One turn sends every row of this set to another row. A few are shown first. Where does it send the rows asked after them?
bib: [ 0.47  0.05 -0.27  1.49  2.42  1.95  1.32  0.51  0.11  0.15 -0.78 -4.77
 -2.89  0.65 -1.37  0.14  0.96]
rozot: [ 0.67 -0.90  2.08 -0.24  0.46  2.24  0.97  2.40  0.87  0.33 -0.23  0.56
 -0.45 -0.87 -1.83  1.24 -0.76]
sebu: [-0.71 -1.53 -0.52  1.43  0.97  1.97  2.98 -0.83 -0.59 -0.48 -0.92 -2.53
 -2.12  1.96 -0.69 -0.48 -1.78]
vul: [-1.94  0.11  2.24  1.20  2.31  3.15  1.25 -0.07 -0.40 -1.35 -1.21 -1.13
 -0.77 -1.48 -0.79  0.67 -0.23]
Vube: [ 0.54 -2.63  0.28  1.74  1.53 -0.19  1.75 -0.23 -1.33  1.11 -0.80 -2.74
 -1.56  0.54 -2.71  0.44  0.06]
dipus: [ 0.93 -1.00  0.15 -1.16  3.71  2.58  0.08  0.93 -0.38  0.04 -0.78 -0.45
 -2.23 -0.72 -0.31 -2.74 -0.50]
Dun: [ 1.68 -0.75  1.16  2.02  2.49  0.54  0.01 -1.48 -0.42 -0.97 -0.15  1.27
 -2.14  1.42 -0.77  1.17 -1.19]
Geza: [ 0.60  0.13  2.06  0.52  1.66  3.76  1.01  0.84 -0.38 -1.41  0.02  0.59
  0.31  0.21 -2.21  0.14 -1.85]
tif: [ 1.76 -0.63  1.82  1.46  3.41  1.68 -0.53 -0.25  0.52 -0.80  0.60 -1.85
  1.45 -0.07 -0.94 -0.91  0.88]
vob: [ 0.83  0.07  2.08  0.56  1.43  3.53  1.03  0.13 -0.41 -0.90  0.57  0.53
  0.54  0.99 -2.43  0.17 -1.73]
Rafik: [-1.65 -1.03  1.23 -1.06  1.39  1.18  0.18  2.14 -1.80  0.09  0.07 -1.13
 -2.83  0.93 -0.80 -1.86  0.99]
bemad: [ 0.13 -0.38  2.00  0.09  0.18  2.39  0.24  2.57  0.86  0.67  0.19  0.15
 -0.53 -1.16 -1.56  0.79 -0.46]
fur: [-2.11 -0.25 -1.08  0.63  2.18  1.97  1.72  1.15  0.54 -0.40 -0.63 -2.89
 -2.71  0.57 -2.83 -0.52 -0.13]
Fazer: [ 1.64 -0.96  1.56  2.08  1.83  0.92  0.34 -0.64 -0.12 -1.16 -0.91  0.89
 -2.21  1.67 -1.05  1.91 -0.62]
Sobo: [-0.03 -2.51 -0.14  0.25  0.63  1.52 -1.05  0.08  0.03 -0.43  2.06 -0.34
 -2.65  1.69 -1.87  0.86 -1.72]
zovo: [ 0.77 -1.31 -0.33  1.50  2.16 -0.59  0.39 -1.20  1.46  0.05  1.17 -0.50
 -1.72  1.71 -0.08  1.20 -1.50]
Neti: [-1.45 -0.33  0.87 -1.22  1.47  1.08  0.36  1.31 -2.35 -0.21  0.19 -1.34
 -3.38  1.19 -0.96 -1.21  1.09]
Vumi: [ 1.02 -1.34 -0.70 -1.31  3.45  0.39 -0.18  1.87 -0.97  0.46  1.96 -1.94
 -1.48 -0.44 -1.02 -0.18  0.68]
buk: [ 2.07 -0.43 -1.02  1.32  0.94  0.47  0.80 -1.72 -0.25 -0.34  1.87 -0.64
 -0.71 -0.09 -0.99 -2.08  0.12]
Belo: [-1.00  0.38  1.61 -0.80  1.57  2.40  2.47 -0.61  0.01  0.18  1.54 -1.22
 -1.48  0.01 -1.27  2.33 -0.14]
gegu: [ 1.09 -1.05 -0.23  2.13  2.36 -0.61  0.66 -1.00  1.20  0.46  1.05 -1.05
 -1.46  1.45  0.37  0.65 -1.96]
bebo: [-2.54 -0.33 -0.66  0.66  2.26  1.63  1.31  1.21  0.13  0.02 -0.35 -2.61
 -2.69 -0.16 -2.93 -0.14  0.02]
bupiv: [ 1.97 -0.89 -0.26  1.40  2.15  2.29  0.70 -0.42 -1.74 -1.63  0.92 -2.84
 -0.30 -0.93  0.28 -1.25  1.17]
Nimi: [ 1.69 -1.06 -1.12  0.78  2.37  2.41  1.16 -0.38 -1.83 -1.99  0.63 -2.76
 -0.70 -0.67  0.52 -0.94  1.30]
Moni: [ 0.84 -0.19  1.14  2.25  1.37  0.66 -2.26  1.14 -1.51 -0.55  1.09 -1.53
 -2.20  0.39 -0.23  0.26 -1.97]
zir: [ 1.14  0.34 -0.22  1.45  2.48  2.41  1.73  0.27  0.65  0.42 -0.82 -4.19
 -2.95 -0.17 -1.04  0.17  0.99]
tupas: [ 1.80 -0.08 -0.69  1.85  0.97  1.33  0.92 -1.59  0.14 -0.80  2.12 -1.48
 -0.81 -0.60 -0.65 -1.76  0.24]
Dela: [ 0.26 -0.84 -0.39  1.11  1.17  2.49  0.54  0.31  1.99 -2.45  0.42 -0.90
  0.28  1.16 -0.47 -1.00  1.47]
gubet: [-0.56 -2.90  2.11 -1.38  1.92  1.37 -1.17  1.20 -0.86  1.11  0.32 -1.09
 -1.90 -0.24 -0.16  0.32  1.03]
kifa: [-0.25 -2.86  2.58 -1.19  1.83  1.69 -1.44  0.94 -0.53  0.48  0.10 -0.84
 -2.39 -0.17 -0.06  0.29  0.33]

Dela turns into Belo
zovo turns into gubet
Where do these go?
vul turns into sebu
Neti turns into buk
kifa turns into Nimi
rozot turns into bib

One turn sends every row of this set to another row. A few are shown first. Where does it send the rows asked after them?
Geg: [ 1.98  2.15 -0.03 -1.12  0.60  1.84 -1.48  0.13  2.35  1.11 -1.41  1.65
  1.63  0.80  1.56 -0.56  1.68 -0.26 -0.24 -0.22 -0.25  0.72  1.40  2.94
  0.74 -1.40 -0.24  0.07  0.67  0.81  0.06 -0.66 -0.53 -1.47 -1.64  0.96
 -2.98 -0.19 -0.40  0.01  0.95 -3.46 -1.04  1.35  1.08 -2.20  1.62 -0.77
  0.55  2.09  0.12 -1.51  1.33  0.50  0.77 -2.08  2.01 -2.27 -0.28 -0.86
  0.05 -0.24 -1.23 -1.55]
keka: [ 0.40  0.63  0.08 -0.43 -1.08  1.49  0.00 -2.75  0.26  0.11 -1.48  0.45
  0.12  1.50  0.98 -0.34  1.57 -0.52  0.33 -0.55 -1.80  0.18 -0.47 -0.64
  0.05  0.65  1.09 -0.06 -1.25 -0.26 -1.02 -1.81  0.67 -0.38 -0.54  1.10
 -1.90 -0.69 -1.56 -0.12 -0.52  3.09 -0.61  2.28 -0.73 -3.21  1.34  0.63
  1.53  0.66 -0.17  0.79  0.16 -1.78  1.25 -3.78  1.54  1.76  0.85 -0.53
 -0.42  1.59  2.62  0.31]
puli: [ 2.02 -1.69  0.87  4.34 -1.11  1.74  0.65  0.15  0.50  1.19 -0.11 -0.05
  1.18  1.40 -0.97  0.57  1.21 -0.15 -0.30 -0.29  0.06 -0.62 -0.29  1.63
 -0.40 -0.02  0.97  1.10  0.78  1.84 -1.91  0.48 -1.29  0.41  0.53 -3.36
 -1.20 -1.86  1.38 -2.81  0.73  0.57  0.73  2.94  0.33  0.39 -0.18  0.14
  1.18  1.01  2.89  1.19  0.91 -0.61  1.18 -2.65  0.62 -0.05  2.71  0.14
  0.20 -0.76  1.35 -0.90]
Mugo: [-1.18  1.44  0.02  2.14 -0.04  0.53  0.98 -0.43  0.64 -0.90 -2.75 -0.63
 -0.86  0.54  0.71 -1.75 -0.51  1.19  0.31  2.04 -0.56 -0.59  1.26  0.12
  0.75  0.27  0.16  0.45  3.27  1.71 -1.17 -1.41 -0.68 -1.48  1.12 -1.33
 -0.86 -1.86  0.31 -1.20  0.80  3.93 -0.01  0.09 -0.53 -0.47  0.73 -0.75
  1.78  1.82  1.24  1.12  1.15  0.28  2.23 -3.24  0.23  0.86  1.82  0.45
 -0.14 -0.45  1.03 -0.09]
Puro: [ 0.11  0.98 -0.14  1.19 -0.52  0.65  0.07 -1.49  0.89 -1.07 -4.24 -0.14
  0.50  0.45  0.46 -1.04  1.50  0.73  0.29  1.17 -2.63  0.52  0.17  1.44
  0.22 -0.33  0.17  0.06  1.26  0.55 -0.94 -1.80  0.49 -0.72 -0.24  0.22
 -1.09 -1.46 -0.52 -0.75 -0.52  5.96 -0.14  1.18 -0.86 -1.96  0.94 -0.68
  1.33  0.39  0.42  0.18  0.86 -1.08  0.77 -1.48  0.68  2.96  1.02 -0.79
  0.61  0.12  1.47 -0.86]
Tisu: [ 1.21  0.35 -1.01  0.40 -0.07  1.89 -0.47  0.32  1.23 -1.28 -1.99  1.98
  0.34 -1.74  0.21 -0.07  0.06  1.78  0.29  1.18 -0.62  2.17  0.07  2.74
 -1.20  0.91  0.44  0.13  1.82  0.00 -1.30 -0.36 -0.74 -1.73  0.50  1.09
 -1.00 -1.37  1.29 -0.26 -1.24 -2.81 -0.47  2.20  0.26 -0.12  0.54 -1.19
 -1.59  1.12  0.98  0.43  1.95  2.11  1.54 -0.56  2.66 -2.99  0.18 -0.59
 -2.32  0.80  2.78  0.21]
Rupov: [-1.65  1.70  1.55  1.83  0.07  0.11  0.90 -0.61 -0.18 -0.71 -1.41 -0.75
 -0.93  0.55 -1.06 -0.56 -0.28  0.57 -0.17  1.34 -0.55 -0.16  0.75 -0.44
  2.13 -1.43  1.59  0.25  0.40  2.69 -0.95 -2.24 -1.43 -1.43 -0.02 -1.56
 -0.73 -1.79 -0.06 -2.53  0.64  0.97  0.43  1.28 -0.35 -0.35 -0.31 -0.34
  1.17  1.06  1.78  1.02  0.98 -0.42  1.07 -4.84  3.15 -1.18  2.19 -0.73
  0.72  0.73  1.88 -0.50]
muba: [ 1.81 -1.94  0.87  2.25 -0.64  0.97  1.32 -0.03  1.04  1.02  1.59 -0.39
  0.16  1.35 -0.30  0.01  1.80 -0.56  0.49 -0.87 -0.66 -0.77 -0.32  2.41
 -0.37  0.12  2.01  1.09 -0.61  1.69 -1.30  0.39 -0.22  0.93  0.67 -2.12
 -2.03 -0.80  0.50 -2.82  1.34  0.72  0.19  4.71  0.73 -0.82  0.51  0.79
  2.02  1.25  1.41  1.13  0.61 -1.13  0.02 -4.13  0.92 -0.14  3.11 -0.67
 -0.82  0.11  1.58 -0.01]
sem: [ 0.46 -0.82 -0.52 -0.60 -1.91  1.33  0.34 -0.78  0.44  0.49  0.80  0.47
  1.10 -1.21 -0.37 -0.43  1.30  1.17 -1.46  0.46 -1.39 -2.53 -0.99  0.28
  0.61  1.08  0.61  1.53 -1.15  0.40 -2.41 -1.18 -0.21 -0.39  0.84 -1.35
 -1.28  0.49 -0.21 -2.29  1.39 -0.09 -1.42  2.39 -0.44  0.76 -0.75  0.90
  0.53 -0.72  1.75  0.34  0.82 -0.26  0.60 -1.80 -0.51 -2.07  0.18  0.79
  1.88 -0.04  2.58 -0.06]
Palu: [ 1.08 -2.06 -0.15  3.39 -0.75  2.07  0.14 -0.61  0.68  0.29  1.40 -0.02
  1.13  1.80  0.82 -0.88  1.27 -1.67  1.15 -0.01 -0.68  0.61 -0.05  1.38
 -0.67 -0.08  0.70  0.13  0.97  0.60 -0.86  0.73 -0.22  0.33  0.18 -0.11
 -0.89 -1.27 -0.02 -3.23 -0.40  4.25 -0.24  1.95  0.57 -2.72  1.02 -0.71
  0.36  0.75  0.74 -0.61  0.78 -0.68  0.52 -0.92  0.71  2.95  3.07 -0.12
 -2.17 -1.42  0.10 -0.31]
Fam: [ 0.59  2.08 -0.08  1.00  1.05  0.95 -0.21  0.81  2.02 -0.51 -1.17  0.16
  0.26  0.07  3.28 -0.58  2.53 -0.33  1.33  2.24  0.98  0.54  0.53  3.14
 -0.41  0.10 -1.57  0.26  1.14  0.20 -0.88 -0.69  0.84 -1.00 -0.33  1.69
 -2.74  0.91 -0.41 -1.31  1.10 -2.95 -1.01 -0.10  0.70 -2.21  2.58 -0.67
  0.08  2.45 -0.67 -0.98  1.32 -0.66  0.37 -1.33  1.98 -0.71  0.54  0.58
  0.22 -0.08 -0.35 -1.46]
Timo: [-0.50  2.08 -0.22  0.75  1.52  1.32 -0.29  0.75  2.64 -1.02 -1.27  0.96
  0.23 -0.38  1.94  0.37  1.47 -0.30 -0.09  0.77  1.09  1.92  1.27  2.83
 -0.03 -0.80  0.29  1.58  2.27  1.20 -1.00 -1.58 -0.19 -0.26 -0.82  1.80
 -1.81 -0.14  0.29 -0.53  0.47 -3.17 -1.72  0.02  1.40 -2.38  1.64 -0.73
 -0.23  1.71 -0.89 -1.44  1.32 -0.50 -0.52 -0.62  1.92 -1.72  1.05 -0.44
  0.83 -0.96  0.16 -2.44]
kezu: [ 2.09  1.03 -0.21  0.26 -0.03  1.35 -0.41 -0.43  2.25 -0.96 -1.38  1.30
 -0.37 -1.37 -0.32  0.16  1.58  2.08  0.60  1.12 -2.29  1.54 -0.91  2.85
 -0.02 -0.01  0.45  0.68  0.83  0.00 -0.48 -0.22 -0.43 -1.48  0.39  1.64
 -1.48  0.13  0.31 -0.39 -0.17 -2.86  0.28  2.77 -0.54 -0.48  1.49 -0.64
 -0.96  1.20  0.63  0.29  2.47  2.21  1.73 -1.81  2.85 -2.73  0.26 -0.57
 -3.63  2.54  1.29  0.59]
nel: [ 0.05  0.69  0.34  1.70 -2.48  1.46 -0.22 -0.13 -0.15  0.47  0.92 -0.14
  1.68 -1.22 -0.06 -1.08  1.84  0.22 -2.11  0.57 -1.56 -1.95 -0.65 -0.70
  1.77  0.24  1.13  0.96  0.69  1.82 -2.03 -1.77 -1.25 -0.49  0.27 -1.51
  0.15  0.00  0.86 -1.58  0.75  0.75 -0.31 -0.73 -0.18 -0.19 -0.94  0.96
 -0.20 -2.05  2.60 -0.15  0.22  0.58  0.43 -0.79  1.17 -2.14  1.06  1.28
  0.38 -0.25  0.67  0.22]
Gubom: [-0.54 -1.97 -1.21 -0.58 -1.51  0.69 -0.23 -1.84  0.82 -0.67  2.16  0.29
  0.33 -1.44  0.03 -0.91  1.28  1.50  0.47  0.79 -2.19 -1.66 -0.63  1.26
 -0.38 -0.02  0.60  1.38 -0.74  0.16 -2.95 -1.75  1.09  1.33  0.23  0.02
 -2.03  0.75 -1.72 -2.85  1.25  1.80 -1.64  3.26 -1.04 -0.98  1.09 -0.23
  1.23 -0.26  0.20  0.42  0.48  0.32  0.63 -1.76 -0.41 -0.70  0.01 -0.92
  1.45  2.06  1.06 -0.37]
lukev: [ 0.88  0.94 -0.91  0.46 -0.40  1.77 -0.11  1.15  1.63 -1.37 -1.59  0.30
  0.84 -1.54  0.31 -0.91  0.90  1.28  1.06  1.11 -1.35  2.13  0.65  2.84
 -0.64  0.70 -0.50 -0.44  1.15  0.78 -0.48 -1.88 -0.02 -2.81  0.20  1.54
 -0.86 -0.86  1.14 -1.62 -0.47 -1.35 -0.56  0.48  1.13 -1.29  0.94 -2.19
 -2.41  0.57  1.11 -0.84  1.06  1.91 -0.02 -0.52  3.04 -2.36  0.26 -0.91
 -3.54  0.43  3.04  0.04]
zezef: [ 1.56 -1.85  0.65  1.80 -0.43  0.77  0.28 -0.92  0.31  0.24  1.66  0.74
 -0.01  1.69 -0.37  0.19  2.07 -0.79  1.16 -0.43 -0.79  0.71 -0.24  2.09
  0.02 -0.08  1.23  0.69 -0.30 -0.01 -1.25  1.03  0.61  1.68  0.19 -0.11
 -1.82 -1.43 -0.93 -3.78  0.24  2.92 -0.39  4.29  1.08 -2.56  0.67  0.21
  1.05  0.48  0.18 -0.21  0.45 -1.48 -0.84 -2.09  0.65  1.63  3.53 -1.21
 -0.78 -0.60  1.52 -1.09]
Zifid: [ 2.53  1.98 -0.69 -0.65  0.59  0.67  0.57 -0.30  2.08 -1.39 -1.62  1.28
 -0.99 -1.52 -0.17 -0.23  1.79  1.65  1.29  1.34 -2.37  2.25 -1.24  2.92
  1.08 -0.41  0.15  0.84  0.83 -0.73  0.05 -0.80  0.51 -0.84  1.29  2.28
 -2.25 -1.16  0.21 -0.88  0.07 -1.40 -0.27  3.44  0.13 -2.13  1.11 -0.68
 -1.09  0.55  0.34 -0.32  2.38  1.88 -0.19 -0.94  1.90 -2.24  0.73 -0.26
 -3.71  0.37  2.18 -0.58]
diguf: [ 2.21  1.67 -1.81  0.60  0.23  1.19  1.30 -0.21  0.86 -1.08 -0.97  0.36
 -0.14 -1.50  1.49 -1.13  1.24  1.56  1.95  1.88 -1.42  1.57 -0.26  2.29
  0.24  0.68 -0.43  0.00  1.46 -0.61 -0.45 -1.49  0.46 -1.29  0.73  2.25
 -1.69 -1.70 -0.65 -1.47 -0.10 -1.43 -0.20  1.08  0.89 -2.38  1.51 -1.50
 -2.02  0.69  0.36 -0.51  1.16  2.26  0.25 -0.64  1.96 -1.51  0.56  0.01
 -4.76  0.13  2.86 -0.70]
ruz: [ 1.31 -1.21  0.39  4.40 -1.12  2.24 -0.52  0.31  1.11  0.24  0.38  0.33
  1.42  2.34 -0.51  0.19  0.91 -0.90  0.24 -1.12 -0.36  0.16  0.51  1.06
 -0.78  0.12  0.35  0.89  2.27  1.88 -1.05  0.19 -1.34 -0.71  0.27 -1.68
 -0.25 -1.87  1.53 -2.60 -0.15  3.23  0.62  0.38  0.44 -1.39  0.12 -1.30
  0.96 -0.05  2.12 -0.01  0.92 -0.33  0.27 -1.67  0.64  0.78  3.25  0.57
 -0.74 -1.31  0.35 -0.08]
gem: [-1.48 -1.11  0.19  0.03 -0.77 -0.05 -0.84 -1.26  1.18 -1.04  2.41  0.92
 -0.24 -1.33 -0.26 -1.73  1.79  0.54  1.05  1.95 -2.37 -0.57 -0.89  1.20
  0.65 -0.94 -0.01  0.58  1.62  0.22 -1.80 -0.92  2.18  1.95  0.47  0.70
 -1.18 -0.47 -0.56 -2.42  0.53  4.39 -1.49  1.06  0.11 -2.10  0.91 -0.92
  0.40  0.24  0.67 -0.81  0.79 -0.03  0.57 -0.54  0.45 -0.83  1.28 -0.49
  0.15  0.54 -0.49 -0.31]
zabe: [ 0.55  1.52 -0.61  1.03  1.52  2.14 -0.38 -0.68  2.09  0.18 -0.91  1.30
  1.01  0.00  1.81 -0.42  2.05  0.20 -0.52  1.16  0.31  0.97  1.44  2.31
  0.29 -1.07  0.71  0.16  1.79  0.65 -0.99 -0.08 -0.70 -0.34 -1.91  1.06
 -2.02 -1.26 -0.94  0.23 -0.10 -3.70 -1.17 -0.03  1.63 -0.66  1.30 -0.04
 -0.71  3.19 -0.30 -1.51  1.06 -0.13  1.68 -1.50  1.83 -2.01 -0.05 -0.26
 -0.26 -0.73 -0.72 -2.56]
gubu: [ 2.34  2.32 -0.27  0.14  0.71  0.80 -0.94  0.66  0.86 -0.08 -1.95  2.00
  1.09  0.52  2.94 -0.50  2.05  0.49  0.80  1.69  0.43  0.52  0.07  3.80
  0.73 -0.55 -0.97 -0.42  0.71 -0.05 -0.59 -0.16  0.36 -0.01 -0.81  1.41
 -3.49 -1.14 -0.63 -0.41 -0.10 -3.58 -0.47  1.62  0.15 -2.13  1.75 -0.39
  1.21  1.04 -0.49 -0.39  0.86  0.76  0.16 -0.75  1.63 -1.52  0.25 -0.42
  1.71 -0.76 -0.34 -2.26]
som: [-0.72  0.22  0.96  0.06 -0.14  1.17  1.08 -2.03 -0.56  0.35 -0.75  0.14
 -0.33  0.16  0.28 -0.84  0.47 -0.64 -0.50  0.77 -1.16 -0.38 -1.67 -0.70
  1.56 -1.13  2.07 -0.38 -1.99  0.61 -0.32 -1.23 -0.37 -0.27  0.29 -0.15
 -1.99 -1.87 -0.26 -1.08 -0.86  0.98 -0.80  3.69  0.13 -1.24 -0.59  1.38
  0.30  1.88  0.97  1.81  0.78 -2.21  1.61 -4.24  2.93 -0.64  1.09 -0.30
  0.74 -0.41  3.33  0.01]
gara: [-1.02  0.44  0.56  1.15 -1.70  0.69 -0.73 -0.68 -0.15  0.05  1.72  0.84
  0.21 -1.07  0.53 -1.71  0.88 -0.76 -0.40  1.86 -1.15 -0.93 -0.12 -1.22
  1.50 -0.64  0.53  0.84  3.01  0.56 -1.83 -1.35  0.28  1.36  0.55 -0.36
 -0.57 -0.56  0.48 -1.84  0.38  3.28 -0.70 -0.91  0.37 -2.55  0.24 -0.20
 -0.26 -0.52  2.56 -1.25  1.12  1.17  1.51  0.52  1.12 -0.99  1.76  1.23
 -0.83 -0.55 -0.42  0.32]

gubu turns into Timo
muba turns into Palu
gem turns into nel
Where do these go?
Rupov turns into keka
lukev turns into kezu

